In the rows, 128 means zero.
One turn sends every row of this set to another row. A few are shown first. Where does it send the rows asked after them?
ziro: [112 161 160 157 125 117 116 113  97 132 135 138 100 119 116 125 117]
raf: [134 113 141 147 111 120 154 107  76 121 117 137 122 147 112  93 129]
suga: [121 101 146 142 174 142 156 136 129 125 110 136 122 137  92 106 109]
kuru: [115 142 130 116 143 128 150 147 109 167 136 122 151 147 151 121 114]
baz: [135 134 115 151 133  93 152 107  81 114 134 144 135 130 104 122 108]
Sopad: [141 138 178 133 121 126 141 122 125 121 127 104 148 108 112  89 139]
vil: [103 117 128 108 141 101 155  84 111 141 115 133 146 148 129 134 139]
mos: [135 113 132 125 121 106 130 113 137 128 131 166 128 172  95 130 135]
peg: [123 107 157 154 118  94 133 109 136  90 108 130 106 128 114 117 101]
zini: [137 135 129 127 133 119 149  98 154 141 134  97  75 135 119 131 104]
Lipo: [105 124  93 128 162 134 145 129  95 139 114 121 117 156 131 106 125]
zab: [142 138 134 125 131  99 140  98 154 119 143  90  88 115 125 128 107]
Nep: [130  99 147  91 156 112 150 116  95 135 118 128 148 143 128 108 148]
gima: [137  81 138 139 146 111 137  80 117 118 147 107 104 152 124 120 141]
ged: [138 140 132 122 118 106 134 106 158 104 144  92 122 106 130 133 124]
novi: [116 125 149 127 148 117 103 135 142 145 132 110 116 144  79 104 123]
zin: [141 141 176 113 114 125 141 146 133 142 125 126 155 114 119 113 131]
logot: [125 111  98 125 117 142 124 110 104 130 150 128 114 142 119 110 144]
rapun: [142 111 154 123 159 123 131 124 118 151 133 139 115 134 155 142 164]
Lon: [116 137 121 107 135 120 143 154 110 161 135 109 142 139 161 123 111]
muvu: [137 133 146 138 108 129 139 128 121 114 122 161  84 123 122 147 125]
mus: [157 129 137 129 163  99 155 125 157 165 133 131 134 146 133 148 140]
furub: [141 147 139 139 139 110 150  95 147 139 133  95  76 120 108 130  99]
nus: [144 146 149 137 134 139 155 103  91 148 151 122 106 114 149 117  90]
vumi: [121 152 154 145 125 121 141 114  86 139 142 136  93 116 136 128  91]
mog: [150 101 153 117 170  87 118 120 151 113 123 131 145 116 115 130 125]
nipo: [150 101 161 127 145 100 136 114  91 115 114 120 110 104 159 133 129]
bizi: [111 127  99 118 144 124 148 138 101 158 131 120 139 151 142 114 114]
guzon: [110 135 168 119 157 120 120 144 118 124 117 116 120 133  95  92 127]
Dig: [149 106 140 125 132 147 172 128 120 120 112 104 128 115 142  98 107]
lolez: [144 140 129 132 153  97 150 136 164 167 137 105 133 141 114 144 126]
firus: [140 126 122 107 121  94 116 141 106 108  98 149 138 124 128 122 112]
pitug: [156 121 136 129 168 123 178 122 144 137 128 139 140 133 143 146 144]
dusiv: [115 138 150 131 140  71 141 108 122  88 117 120 105 137 144 137 110]
videf: [160 121 138 138 170  81 129  85 130 121 140 125 151 126 136 114 129]
Nezav: [152 141 127 134 151  98 143 144 151 172 136 126 123 140 110 144 121]
zuv: [127 148 144 130 131 139 153 107  90 141 139 121 103 119 146 107  84]
mosam: [131 104 158 152 167 141 156 121 127 139 111 125  86 143 113 111 110]
musez: [161 113 109 119 145 106 118 139 142 102 124 110  99 112 141 128 129]
Nat: [134 100 153 139 138 144 175 120 148 118 109 112 140 122 122 104 124]

pitug moves to ged
muvu moves to logot
mus moves to zab
And these:
vil moves to videf
kuru moves to lolez
Dig moves to zin
nus moves to Lon
gima moves to nipo
guzon moves to suga
raf moves to Nep

